(in the rows, 128 means zero)
The rows below come in pairs that one turn or mirror swaps. Which row does each named row swap with?
K831: [151 153 153 130 134 128 119 139 128 166 132 149 159 181 139 155 149 120
 109 129 125]
K786: [166 136 145 124 150 153 125 128 106 164 100 153 172 180 157 126 120 101
 105 107 123]
K999: [165 153 172 127 103 146 135 150  98 170 111 141 172 154 125 119 107 110
 128 117 115]
K78: [135 149 173 115 152 134 151 137 112 147 149 129 167 151 117 134 137 106
 138 131 115]
K527: [135 124 139 103 121 137 122 171 110 181 118 140 159 169 151 123 134 133
 147 120 153]
K329: [170 144 141 127 129 146 124 155 104 169 100 147 169 171 141 123 115 113
  97 107 132]
K83: [124 130 155 121 122 137 117 137  99 172 121 136 141 171 131 130 139 135
 162 117 157]
K773: [135 136 149 111 153 121 119 149  89 189 115 146 129 168 142 127 139 125
 135 142 118]
K652: [143 130 168 110 169 149 113 154  90 169 117 128 156 179 136 106 104 126
 131 107 128]
K634: [164 148 145 124 124 146 129 154  99 165  97 154 172 168 146 116 111 110
 101 110 125]
K629: [144 113 148  91 114 108 115 158  93 155 124 136 165 162 138 115 125 115
 131 124 132]
K733: [174 150 157 125 116 144 130 161 104 158 102 145 167 161 129 116 108 102
 114 116 122]
K362: [142 154 174 105 137 142 145 133 109 146 143 131 171 149 122 133 134  96
 151 129 111]
K869: [141 149 161 143 153 161 119 145 122 169 128 138 154 155 140 152 155 112
 123 127 120]
K616: [132 130 162 112 146 151 111 102 100 156 128 134 155 173 148 134 140 110
 160 118 138]
K324: [148 129 150 118 123 135 107 135  97 171 106 138 148 191 145 129 107 140
 151 127 125]
K160: [130 128 147 114 116 133 117 158 101 171 111 139 148 167 136 127 127 136
 158 114 157]
K532: [131 146 161 119 148 133 151 137 113 146 147 134 166 154 103 135 140 100
 136 121 122]
K47: [138 164 158 110 114 152 124 114 124 158 125 150 166 177 137 125 136 141
 142 109 140]
K188: [126 140 139 110 140 161 114 167  87 148 110 135 150 139 135 120 115 125
 137 115 130]
K479: [150 154 161  92 144 160 113 131 109 157 130 131 133 176 127 102 111 123
 139 117 111]
K311: [138 155 156 113 130 146 125 113 125 154 122 158 161 177 134 129 135 144
 150 104 143]
K823: [139 145 143 106 149 167 117 166  87 156 123 134 157 167 130 110 106 126
 133  99 125]
K419: [150 155 157 140 146 145 131 135 133 172 126 142 159 180 138 154 147 108
 116 126 123]
K393: [147 105 156  95 123 114 124 157  87 171 127 141 166 155 143 113 124 107
 142 118 126]
K508: [129 145 147 112 143 165 120 165  84 150 111 131 154 158 132 106 103 128
 128 109 130]
K590: [168 158 159 129 108 147 128 153 100 175 112 143 168 163 127 114 104 108
 113 112 119]
K145: [145 104 151  96 126 113 124 161  93 174 127 133 171 161 146 109 129 107
 141 122 127]
K64: [162 118 151 121 120 140 137 108  82 179 122 122 163 167 140 121 142  99
 133 130 127]
K175: [137 140 137 115 146 134 132 132  96 161 138 131 157 126 110 119 132 113
 103 126 131]
K651: [130 152 144 108 143 162 112 167  90 142 122 131 161 163 134 103 113 125
 131 104 134]
K895: [143 105 153 119 132 126 135 119  96 175 124 130 180 161 138 130 155 104
 124 131 120]
K397: [129 142 142 103 144 164 113 162  88 141 114 130 151 152 132 108 116 129
 138 112 127]
K672: [153 133 143 128 145 155 119 111 113 161 113 152 165 184 158 138 131 101
 117 106 127]
K122: [133 133 160 139 154 158 127 153 119 177 115 141 150 142 146 148 145 117
 134 124 111]
K685: [145 154 148 132 116 125 120 144 130 165 129 137 156 179 136 145 143 125
 103 128 130]
K737: [149 121 168 105 141 135 138 130 101 180 133 142 189 166 145 124 141  90
 159 118 134]
K817: [124 129 165 121 131 146 116 112  96 169 127 134 144 168 139 134 135 117
 169 116 142]
K970: [142 142 158 142 160 153 132 146 125 176 122 143 144 150 139 150 150 113
 124 119 115]
K369: [143 156 156 139 140 144 133 135 135 168 131 138 154 170 143 155 150 118
 119 127 122]
K911: [138 117 132  99 142 133 135 153 129 161 118 157 181 155 158 108 133 108
 122 115 123]
K769: [153 110 161  99 139 125 135 144  94 179 131 144 184 163 144 111 128  95
 153 118 131]
K938: [173 157 144  92 124 154 137 134 110 162 129 122 170 160 135 120 120 114
 108 111 108]
K415: [135 151 167 113 156 132 146 138 116 133 144 135 167 154 117 129 143 101
 142 121 123]
K58: [152 160 159  78 141 144 123 124 116 156 123 128 137 175 130 105 124 128
 139 115 121]
K417: [126 135 173 128 144 118 137 130 109 162 140 119 164 162 103 122 133 110
 122 125 139]
K643: [150 162 158  94 155 156 122 138 107 166 126 133 133 181 128 112 109 112
 137 127 106]
K93: [131 133 167 122 134 142 117 108  95 167 121 138 150 173 134 132 136 122
 168 116 147]
K845: [119 158 130 120 155 144 122 133 119 159 111 160 147 153 128 142 130 116
 117 130 114]
K507: [154 140 143 115 109 118 118 150 121 159 128 146 161 183 141 139 138 125
 100 120 125]
K104: [135 117 132  97 133 135 132 153 125 166 127 146 187 163 151 102 133 104
 121 113 125]
K874: [126 156 135 124 145 120 135 128 127 164 119 151 143 140 125 123 111 128
 128 123 118]
K723: [122 137 128 104 155 128 116 124 109 161 136 141 167 134 130 104 129 108
 115 128 130]
K462: [130 130 141 110 151 127 123 130 106 155 141 142 158 128 113 109 134 111
 110 127 123]
K478: [147 156 156  91 139 159 136 130 103 183 126 127 163 161 144 100 134 119
 116 103 100]
K220: [167 135 136 125 130 153 123 138 106 163  99 146 168 180 150 122 119 100
 102 106 132]
K630: [147 134 165 111 134 138 144 115 105 174 122 154 185 171 138 128 138 101
 160 118 150]
K836: [137 148 167 107 145 135 140 132 111 137 149 131 173 148 115 126 134 100
 147 133 114]
K422: [129 139 154 115 160 116 129 149  91 189 122 149 131 159 139 122 138 123
 136 135 117]
K245: [145 126 141 121 135 119 109 144  90 181 116 148 139 176 147 135 124 132
 144 145 122]
K76: [158 145 154 124 124 139 143 115  84 185 134 116 151 156 136  99 112 107
 137 116 134]
K736: [165 139 149 122 124 135 139 109  85 184 130 116 156 159 135 110 116 103
 134 126 135]

Swapped with K590: K970
Swapped with K685: K786
Swapped with K845: K938
Swapped with K532: K823
Swapped with K911: K47
Swapped with K160: K737
Swapped with K773: K736
Swapped with K311: K104

The rows below come in pairs that one turn or mirror swaps. Which row does each named row swap with?
K968: [112 125 128 116 116 151 116 154 153 142 130 154 147 147 119 157 123 130
 130 155 136 127]
K555: [114 136 131 114 109 123 107 145 126 128 120 151 164 116 136 139 118 109
 123 135 134 145]
K747: [126 131 125 149 133 149 142 171 139 119 117 138 146 142 139 161 122 156
 121 111 101 118]
K111: [149 103 138 139 132 122 134 152 119 141 136 138 140 129 144 100 114 126
 116 127 139 118]
K539: [128 129 106 139 118 136 126 147 140 119 157 109 123 127 110 118 140 129
 144 139 130 116]
K691: [131 140 149 156 132 105 140 161 112 130 142 138 141 131 144 128 122 113
 135 119 139 101]
K260: [115 134 144 152 136 111 147 158 109 118 137 131 144 124 133 131 120 115
 133 102 132  93]
K232: [131  97 140 144 134 113 127 166 122 142 147 123 141 134 137 106 113 115
 124 116 136 118]
K708: [127 127 140 156 137 146 111 137 116 137 106 143 169 128 120 143 119 119
 136 116 121 103]
K108: [134 104 137 138 138 115 112 160 131 136 133 118 141 135 135 110 111 118
 107 126 146 129]
K323: [136  99 150 125 134 119 118 167 133 140 129 137 144 120 142 107 122 122
 118 118 131 132]
K542: [121 108 147 149 129 137 130 138 124 136 102 125 161 125 128 158 131 132
 141 113 111 105]
K926: [108 121  94 139 125 157 121 154 139 129 142 121 130 144 149 125 142 135
 119 117 141 120]
K196: [105 128 125 138 127 132 128 152 110 115 142 111 112 128 118 129 117 142
 154 103 131 121]
K221: [145 117 130 124 125 125 117 162 101 152 116 138 152 117 124 138 143 138
 124 125  95 107]
K475: [130 123 141 142 131 143 121 140 117 156 105 147 165 121 125 160 131 123
 133 110 109 112]
K146: [107 139 121 138 122 138 134 154 127 140 138 116 129 130 139 119 113 138
 158 100 114 128]
K839: [128 137 116 123 132 143 132 130 131 109 139 117 131 135 110 112 138 141
 139 144 120 114]
K299: [136 120 130 108 134 117 120 159 120 148 124 147 168 111 131 136 131 130
 129 104 100 110]
K910: [103 117 117 113 112 148 129 157 148 140 131 155 139 105 109 153 125 138
 130 148 117 124]
K436: [132 134 107 139 110 127 108 135 136 123 129 166 129 125 122 169 131 138
 130 132 134 126]
K427: [121 140 123 119 123 152 123 144 127 122 150 110 120 126 119 123 150 144
 146 125 124 104]
K943: [ 99 125 111 139 119 138 120 157 129 132 162 129 106 121 125 136 136 143
 119  99 124 132]
K956: [120 121 128 129 113 156 121 148 152 138 140 138 149 143 108 152 111 141
 132 156 126 130]
K304: [104 117 105 123 111 148 132 142 139 144 143 156 141 146 106 133 123 130
 129 152 116 116]
K491: [123 109 120 166 126 124 140 158 130 139 154 128 113 123 104 154 120 130
 145 117 121 115]
K442: [126 128 120 130 124 119 111 135 137  98 122 155 125 134 129 160 120 152
 124 126 142 125]
K22: [132 117 123 112 106 138 139 146 132 104 143 112 127 117 117 128 156 129
 137 121 117 108]
K966: [143 119 134 102 136 116 135 159 113 137 125 155 156 108 119 135 131 125
 131 110 102 116]
K843: [108 122 100 145 128 148 127 164 139 118 131 126 120 120 137 156 139 129
 109 124 147 139]
K758: [123 136 135 109 119 129 110 129 111 123 127 165 143 114 109 136 129 119
 123 132 133 137]
K394: [126 124 137 149 144 147 120 132 120 155 115 140 158 140 129 152 126 135
 140 118 100 113]
K746: [109 130 110 128 134 161 115 171 119 134 144 144 147 115 107 159 123 132
 124 154 119 119]
K719: [128 102 101 153 110 140 117 142 116 120 136 146 146 104 108 142 146 131
 107 120 135 108]
K226: [111 139 117 125 108 146 116 153 109 131 138 148 140 134 103 153 128 108
 123 154 119 130]
K647: [126 118 131 140 128 146 126 167 145 134 138 135 153 135 131 163 149 159
 116 108 122 101]
K133: [140  94 141 139 145 122 112 161 137 137 137 134 136 127 130 106 120 121
 134 110 129 132]
K86: [117 129 140 107 111 134 126 147 120 119 132 145 140 112 110 146 113 127
 113 140 142 144]
K168: [ 99 122  92 144 117 145 139 157 122 116 140 136 111 126 148 127 129 114
 124 128 137 117]
K537: [117 119 156 159 121 102 134 161 117 134 139 130 130 127 143 129 131 121
 120 124 133 101]
K223: [143 115 127 130 123 133 134 168 129 129 141 145 143 165 135 126 141 108
 112 143 131 105]
K958: [124 132 127 116 112 122 103 144 121 110 133 165 123 130 132 159 126 134
 126 137 146 117]
K649: [142 115 103 136 117 129 119 136 112 133 139 149 148 108 107 140 142 103
 104 137 124 123]
K876: [141 116 133 111 126 115 119 159 117 142 122 135 161 115 120 140 142 133
 137 103 100 110]
K554: [128 120 112 137 123 142 136 173 147 110 140 136 140 123 139 167 125 150
 121 112 103 113]
K996: [100 127 115 133 119 149 142 132 105 118 138 124 115 134 132 129 125 134
 142 103 117 125]
K944: [116 115 100 146 120 153 118 137 136 121 132 129 124 144 152 131 142 127
 110 115 136 134]
K414: [124 119 134 129 121 128 139 161 143 113 138 145 156 148 134 109 130 117
  96 142 114 119]
K282: [114 127 141 157 131 147 125 147 109 143 112 136 162 134 134 145 117 128
 146 115 112  95]
K930: [139 136 125 133 103 129 136 144 118 113 141 167 129 123 129 159 119 145
 128 135 141 107]
K844: [121 138 148 150 137 110 141 167 119 132 136 130 141 131 145 131 117 103
 135 111 133 102]
K62: [129 134 124 131 111 137 146 154 148 116 148 149 144 139 129 123 128 110
 105 147 113 103]
K687: [ 93 111 111 140 124 136 120 157 139 129 144 149  99 134 129 130 136 114
 114 113 128 118]
K676: [138 103 128 153 122 134 143 160 132 135 143 143 109 126  98 142 133 123
 149 141 126 121]
K927: [138 101 140 137 140 118 114 144 137 139 132 121 153 128 129 106 121 133
 106 132 135 124]
K562: [133 119 135 158 145 136 120 134 122 145 104 133 147 147 133 155 121 136
 141 124 110 112]

Swapped with K554: K62
Swapped with K394: K108
Swapped with K687: K746
Swapped with K436: K539
Swapped with K427: K958
Swapped with K223: K647
Swapped with K442: K839

